In the data rows, 128 means zero.
What is the hidden score of each row? Scores go from 0 to 20, and 10 is about the middle. The score is a weighted sum of the row's numbers plus the product of two more (or one squared), each taken from its middle value.
[217, 98, 137, 105, 130, 150, 137, 171, 147, 94, 147, 119, 116, 135, 146, 166] -> 8
[108, 145, 102, 138, 119, 114, 106, 101, 109, 117, 123, 119, 105, 113, 134, 136] -> 15
[109, 135, 92, 184, 124, 119, 120, 138, 151, 137, 174, 133, 212, 129, 103, 151] -> 8
[217, 116, 196, 137, 151, 158, 106, 144, 111, 100, 127, 121, 155, 130, 143, 150] -> 9
[116, 140, 111, 109, 141, 135, 114, 103, 98, 126, 117, 130, 95, 119, 111, 128] -> 12
[206, 93, 206, 144, 128, 177, 136, 169, 152, 100, 126, 129, 126, 164, 142, 176] -> 8
[135, 93, 104, 108, 102, 103, 112, 104, 103, 110, 127, 108, 107, 105, 116, 110] -> 10
[142, 101, 144, 123, 200, 124, 153, 99, 90, 140, 108, 108, 131, 97, 113, 145] -> 9
[117, 188, 136, 237, 120, 134, 124, 147, 185, 162, 125, 205, 218, 129, 110, 170] -> 9
[143, 107, 122, 105, 107, 107, 119, 117, 111, 104, 116, 109, 127, 103, 185, 127] -> 12
[223, 98, 125, 104, 147, 126, 127, 115, 97, 92, 123, 110, 121, 143, 122, 119] -> 13
[100, 145, 93, 181, 124, 127, 137, 179, 216, 172, 136, 255, 124, 177, 105, 142] -> 10
[143, 95, 122, 102, 111, 115, 120, 111, 99, 105, 124, 106, 101, 115, 128, 98] -> 9
[99, 166, 129, 116, 157, 173, 159, 133, 123, 171, 115, 120, 104, 125, 122, 102] -> 11
[125, 104, 119, 105, 98, 95, 119, 106, 105, 109, 124, 104, 100, 120, 121, 102] -> 10
[124, 99, 106, 106, 93, 103, 119, 123, 122, 107, 139, 105, 112, 116, 126, 126] -> 10
[102, 114, 132, 103, 172, 117, 134, 110, 111, 152, 117, 112, 111, 104, 117, 115] -> 11
[143, 106, 129, 111, 85, 152, 134, 136, 170, 98, 180, 119, 150, 136, 115, 178] -> 7
[172, 104, 111, 100, 131, 132, 142, 123, 108, 97, 135, 108, 108, 120, 128, 117] -> 8
[110, 194, 145, 191, 103, 110, 117, 107, 110, 132, 106, 123, 105, 144, 109, 115] -> 15
[104, 154, 111, 123, 128, 106, 125, 108, 108, 124, 110, 103, 122, 111, 110, 100] -> 10
[114, 109, 106, 107, 106, 94, 118, 113, 108, 113, 129, 107, 114, 115, 116, 117] -> 10
[117, 102, 127, 109, 141, 97, 125, 107, 107, 123, 139, 112, 109, 113, 111, 116] -> 9
[104, 153, 113, 139, 113, 125, 109, 118, 99, 118, 110, 122, 118, 122, 140, 121] -> 12
[110, 148, 122, 126, 122, 106, 129, 119, 129, 143, 129, 109, 217, 150, 115, 114] -> 5
[91, 127, 122, 118, 136, 227, 179, 252, 188, 217, 131, 200, 96, 197, 115, 115] -> 15
[111, 142, 84, 240, 89, 106, 167, 185, 255, 158, 172, 243, 255, 146, 106, 222] -> 2
[103, 152, 133, 155, 127, 131, 134, 118, 127, 149, 100, 128, 116, 127, 112, 114] -> 11
[110, 208, 211, 198, 173, 193, 153, 141, 156, 196, 103, 237, 117, 186, 116, 151] -> 13
[112, 114, 112, 117, 166, 99, 120, 115, 111, 127, 137, 115, 155, 107, 114, 137] -> 8
[117, 138, 106, 144, 114, 111, 146, 149, 142, 133, 167, 116, 209, 155, 109, 125] -> 2
[126, 115, 109, 106, 147, 149, 124, 98, 93, 119, 140, 121, 105, 92, 107, 118] -> 9
[101, 132, 116, 150, 87, 93, 116, 115, 135, 122, 123, 125, 119, 124, 115, 138] -> 12
[143, 105, 105, 102, 111, 159, 124, 104, 100, 104, 138, 110, 112, 104, 116, 120] -> 8
[88, 204, 177, 152, 181, 137, 135, 118, 113, 143, 100, 157, 90, 150, 113, 109] -> 11
[201, 123, 126, 120, 151, 147, 150, 108, 119, 118, 143, 111, 126, 102, 121, 174] -> 12
[95, 151, 97, 154, 122, 100, 111, 116, 123, 136, 117, 126, 111, 116, 109, 120] -> 14
[138, 121, 110, 113, 168, 138, 129, 103, 95, 122, 130, 124, 120, 102, 108, 144] -> 10
[99, 132, 167, 98, 154, 120, 151, 124, 141, 134, 148, 111, 124, 114, 149, 107] -> 7
[96, 143, 118, 114, 146, 145, 139, 129, 109, 144, 116, 111, 105, 118, 114, 113] -> 11
[93, 153, 156, 116, 160, 184, 173, 146, 144, 224, 106, 170, 96, 217, 108, 101] -> 4
[106, 173, 174, 166, 133, 115, 134, 125, 185, 164, 122, 151, 196, 119, 115, 117] -> 8
[103, 122, 102, 136, 123, 100, 115, 134, 122, 125, 139, 118, 133, 111, 104, 119] -> 9
[133, 111, 108, 103, 101, 117, 108, 116, 97, 111, 122, 110, 146, 96, 155, 113] -> 10
[113, 137, 104, 155, 133, 107, 116, 108, 128, 134, 121, 134, 150, 118, 111, 125] -> 11
[95, 146, 134, 117, 134, 146, 160, 166, 162, 181, 130, 153, 98, 144, 118, 102] -> 10
[174, 98, 116, 130, 114, 153, 128, 115, 109, 102, 123, 111, 118, 118, 143, 113] -> 7
[102, 118, 99, 144, 129, 108, 118, 124, 134, 142, 128, 126, 142, 111, 105, 116] -> 9
[109, 123, 252, 126, 255, 255, 200, 167, 123, 214, 114, 126, 95, 157, 147, 93] -> 18
[103, 157, 163, 116, 179, 123, 129, 109, 115, 152, 113, 112, 143, 107, 116, 113] -> 10
[99, 188, 221, 139, 179, 162, 157, 135, 145, 180, 119, 152, 130, 130, 116, 96] -> 8
[100, 193, 99, 214, 116, 98, 113, 109, 147, 148, 113, 156, 118, 129, 178, 152] -> 19
[113, 120, 122, 129, 141, 124, 122, 108, 103, 139, 114, 144, 96, 136, 110, 117] -> 12
[212, 107, 162, 112, 147, 173, 125, 137, 128, 96, 130, 128, 122, 134, 143, 222] -> 13
[122, 153, 106, 136, 142, 116, 118, 113, 121, 135, 126, 116, 195, 127, 118, 131] -> 10
[143, 99, 121, 101, 107, 125, 112, 111, 99, 106, 123, 106, 137, 105, 139, 108] -> 8
[152, 106, 119, 129, 142, 127, 126, 101, 95, 122, 134, 122, 108, 106, 111, 133] -> 11
[161, 111, 105, 95, 117, 121, 145, 127, 116, 99, 132, 105, 122, 113, 133, 130] -> 8
[104, 145, 161, 133, 191, 128, 118, 104, 102, 125, 115, 121, 117, 108, 133, 118] -> 11
[102, 136, 112, 149, 98, 97, 115, 119, 126, 130, 115, 124, 99, 119, 107, 117] -> 12
[114, 120, 92, 119, 96, 117, 99, 121, 128, 120, 147, 123, 151, 117, 158, 175] -> 14
[97, 119, 104, 126, 145, 101, 108, 119, 115, 134, 126, 126, 109, 103, 108, 110] -> 11
[102, 173, 108, 170, 144, 120, 121, 136, 136, 159, 135, 126, 201, 122, 103, 130] -> 10
[232, 107, 124, 111, 148, 150, 130, 107, 110, 106, 144, 108, 157, 115, 131, 132] -> 13
[106, 107, 103, 121, 105, 99, 119, 113, 109, 120, 137, 113, 109, 116, 105, 117] -> 10
[98, 136, 148, 96, 183, 127, 153, 118, 135, 145, 130, 116, 109, 114, 125, 103] -> 8
[117, 131, 112, 103, 149, 144, 112, 102, 93, 124, 120, 133, 101, 112, 109, 119] -> 10
[206, 95, 154, 107, 121, 153, 121, 123, 116, 87, 132, 114, 131, 137, 158, 130] -> 10
[109, 113, 117, 120, 118, 100, 111, 104, 111, 117, 137, 117, 112, 106, 113, 115] -> 10
[109, 119, 118, 113, 152, 127, 120, 102, 97, 123, 108, 124, 98, 118, 107, 107] -> 10
[107, 112, 92, 142, 88, 110, 104, 133, 144, 114, 139, 131, 140, 122, 162, 199] -> 17
[153, 89, 113, 116, 102, 108, 119, 141, 130, 99, 126, 108, 123, 141, 124, 122] -> 7
[116, 106, 102, 110, 109, 94, 118, 115, 109, 103, 145, 113, 117, 106, 120, 130] -> 9
[102, 185, 241, 129, 142, 119, 135, 111, 132, 148, 113, 128, 88, 119, 123, 104] -> 12
[118, 110, 109, 96, 95, 105, 125, 125, 120, 102, 156, 111, 126, 122, 119, 133] -> 7
[128, 112, 104, 139, 97, 130, 141, 152, 171, 127, 146, 163, 123, 201, 147, 229] -> 12
[181, 100, 132, 105, 112, 160, 125, 110, 100, 97, 140, 107, 132, 110, 148, 116] -> 8
[152, 106, 136, 112, 122, 130, 103, 127, 103, 96, 125, 113, 159, 105, 155, 116] -> 7
[140, 136, 182, 167, 119, 138, 133, 157, 147, 126, 164, 161, 120, 187, 124, 204] -> 14
[104, 154, 241, 149, 120, 124, 152, 140, 193, 167, 119, 176, 137, 145, 121, 97] -> 7
[111, 174, 113, 197, 106, 104, 119, 108, 131, 141, 114, 131, 148, 119, 112, 132] -> 12
[202, 114, 117, 123, 97, 126, 146, 189, 232, 105, 198, 117, 240, 154, 111, 192] -> 1
[107, 106, 99, 118, 100, 94, 113, 107, 120, 116, 130, 114, 103, 107, 113, 121] -> 11
[113, 140, 128, 127, 150, 119, 126, 114, 117, 133, 131, 138, 101, 140, 112, 122] -> 11
[180, 100, 179, 140, 113, 122, 137, 223, 149, 103, 122, 126, 105, 187, 173, 149] -> 12
[121, 107, 120, 113, 99, 100, 111, 104, 102, 110, 121, 106, 101, 102, 117, 105] -> 10
[132, 109, 105, 102, 139, 116, 123, 102, 105, 114, 127, 114, 120, 107, 110, 125] -> 10
[93, 163, 169, 117, 174, 145, 152, 125, 120, 169, 108, 156, 91, 181, 106, 119] -> 5
[167, 114, 104, 120, 99, 126, 114, 110, 112, 127, 141, 113, 174, 102, 139, 144] -> 12
[139, 97, 112, 109, 98, 101, 114, 112, 93, 110, 115, 106, 115, 102, 139, 97] -> 9
[215, 98, 159, 119, 115, 130, 117, 112, 109, 92, 139, 108, 121, 114, 166, 108] -> 10
[104, 128, 119, 118, 158, 115, 126, 101, 99, 138, 111, 115, 101, 107, 109, 112] -> 12
[237, 95, 145, 121, 129, 142, 107, 127, 96, 93, 133, 112, 159, 109, 153, 119] -> 10
[131, 117, 88, 142, 104, 130, 114, 128, 144, 117, 188, 112, 207, 134, 108, 207] -> 11
[105, 148, 118, 118, 142, 137, 114, 107, 99, 126, 113, 141, 98, 131, 122, 106] -> 10
[104, 170, 151, 117, 159, 202, 182, 187, 226, 216, 135, 255, 120, 208, 124, 115] -> 1
[129, 103, 104, 109, 143, 152, 121, 100, 92, 110, 116, 117, 102, 105, 110, 108] -> 8
[119, 106, 122, 115, 134, 105, 124, 99, 95, 129, 120, 110, 106, 112, 112, 118] -> 11
[159, 117, 171, 127, 126, 100, 175, 176, 145, 99, 142, 110, 116, 137, 154, 139] -> 3
[193, 103, 112, 103, 130, 112, 143, 128, 120, 97, 121, 106, 128, 112, 147, 133] -> 10
[161, 94, 117, 113, 111, 103, 126, 126, 110, 106, 119, 106, 106, 120, 143, 104] -> 9
[168, 100, 127, 120, 122, 107, 134, 103, 110, 112, 135, 107, 123, 118, 147, 127] -> 11
[101, 118, 94, 127, 112, 93, 111, 111, 119, 124, 123, 120, 103, 104, 109, 115] -> 11
[120, 119, 105, 135, 164, 102, 122, 131, 125, 140, 169, 113, 204, 105, 124, 172] -> 9
[95, 112, 114, 122, 145, 108, 121, 127, 116, 146, 122, 117, 129, 109, 105, 120] -> 11
[121, 112, 120, 106, 130, 130, 112, 105, 95, 111, 119, 126, 96, 114, 114, 107] -> 9
[147, 104, 104, 104, 116, 148, 108, 106, 88, 106, 116, 119, 149, 107, 122, 107] -> 7
[109, 133, 100, 141, 132, 104, 113, 103, 114, 123, 122, 123, 111, 114, 112, 122] -> 12
[115, 163, 129, 135, 101, 108, 104, 117, 94, 117, 113, 120, 132, 124, 121, 123] -> 12
[242, 97, 128, 118, 128, 143, 127, 114, 125, 109, 157, 112, 177, 121, 141, 144] -> 13
[104, 144, 140, 130, 182, 124, 130, 119, 113, 141, 121, 133, 131, 109, 115, 97] -> 8
[122, 112, 117, 113, 98, 134, 112, 109, 98, 107, 130, 112, 116, 105, 126, 144] -> 11
[131, 106, 99, 103, 117, 130, 113, 106, 94, 113, 141, 123, 134, 99, 113, 111] -> 8
[140, 104, 123, 115, 98, 121, 115, 120, 131, 112, 146, 113, 109, 119, 119, 123] -> 10
[154, 98, 116, 110, 112, 128, 120, 107, 92, 109, 114, 106, 131, 97, 154, 106] -> 9
[142, 114, 137, 140, 104, 116, 140, 159, 154, 116, 134, 137, 117, 182, 135, 165] -> 11
[121, 120, 107, 116, 115, 107, 110, 101, 106, 118, 119, 114, 99, 108, 110, 126] -> 13
[99, 172, 177, 162, 161, 133, 134, 117, 123, 150, 106, 130, 120, 121, 109, 101] -> 10
[107, 150, 136, 137, 130, 120, 123, 116, 126, 149, 110, 122, 141, 112, 117, 103] -> 10
[107, 145, 218, 138, 164, 111, 136, 117, 154, 142, 109, 158, 129, 132, 110, 120] -> 10
[207, 94, 198, 151, 142, 129, 151, 239, 141, 106, 123, 190, 88, 239, 255, 171] -> 8
[138, 96, 129, 99, 99, 119, 115, 113, 113, 98, 141, 106, 116, 108, 140, 126] -> 9
[109, 121, 94, 101, 113, 101, 114, 105, 104, 112, 120, 104, 120, 110, 108, 103] -> 9
[110, 126, 114, 129, 109, 102, 118, 107, 114, 126, 118, 115, 128, 118, 119, 115] -> 11
[101, 160, 125, 159, 124, 117, 126, 106, 113, 136, 100, 120, 108, 120, 108, 110] -> 12
[112, 104, 105, 118, 94, 97, 113, 107, 119, 116, 123, 113, 106, 113, 114, 119] -> 11
[109, 128, 113, 125, 110, 111, 108, 107, 103, 116, 123, 118, 115, 112, 112, 116] -> 11
[180, 97, 123, 106, 123, 121, 102, 111, 104, 104, 122, 111, 148, 153, 109, 111] -> 10
[203, 102, 120, 102, 121, 139, 133, 149, 134, 94, 152, 118, 116, 133, 134, 122] -> 7
[119, 122, 98, 97, 120, 113, 119, 111, 135, 117, 158, 110, 147, 102, 108, 122] -> 8
[130, 105, 120, 95, 112, 100, 147, 131, 133, 111, 154, 110, 145, 141, 122, 124] -> 4
[129, 109, 179, 104, 152, 98, 175, 150, 135, 126, 145, 113, 172, 140, 128, 154] -> 2
[116, 117, 114, 122, 108, 114, 121, 105, 103, 110, 127, 107, 105, 105, 122, 119] -> 10
[96, 114, 138, 118, 220, 180, 170, 177, 124, 164, 152, 142, 96, 127, 120, 109] -> 12
[150, 103, 116, 99, 97, 150, 108, 107, 113, 104, 157, 113, 149, 112, 123, 136] -> 8
[176, 91, 201, 148, 106, 144, 166, 255, 255, 99, 133, 217, 93, 238, 255, 226] -> 10
[162, 98, 142, 129, 108, 169, 139, 255, 195, 89, 122, 120, 111, 142, 184, 154] -> 13
[98, 131, 165, 118, 181, 154, 169, 125, 123, 168, 107, 118, 89, 138, 125, 106] -> 11
[109, 112, 97, 125, 106, 98, 112, 116, 112, 114, 125, 116, 119, 110, 120, 142] -> 12
[102, 150, 129, 113, 149, 132, 136, 105, 101, 138, 112, 118, 94, 121, 108, 126] -> 12
[114, 146, 86, 93, 138, 140, 116, 112, 115, 122, 165, 125, 114, 119, 110, 129] -> 8
[104, 158, 89, 170, 139, 119, 115, 110, 135, 130, 169, 116, 168, 98, 104, 124] -> 9
[119, 114, 112, 112, 151, 128, 118, 93, 93, 120, 124, 122, 95, 99, 108, 129] -> 12
[205, 110, 131, 109, 135, 131, 159, 148, 134, 100, 133, 106, 121, 113, 140, 159] -> 7
[129, 136, 121, 115, 110, 100, 119, 120, 100, 131, 104, 108, 128, 101, 161, 95] -> 12
[93, 172, 106, 162, 103, 108, 127, 126, 165, 146, 112, 123, 112, 107, 107, 113] -> 8
[121, 180, 118, 160, 107, 110, 133, 132, 138, 134, 134, 117, 214, 163, 128, 116] -> 8
[213, 108, 126, 108, 126, 141, 130, 113, 125, 104, 153, 108, 159, 112, 155, 140] -> 12
[109, 131, 110, 116, 122, 126, 123, 114, 111, 143, 118, 113, 129, 128, 125, 106] -> 11
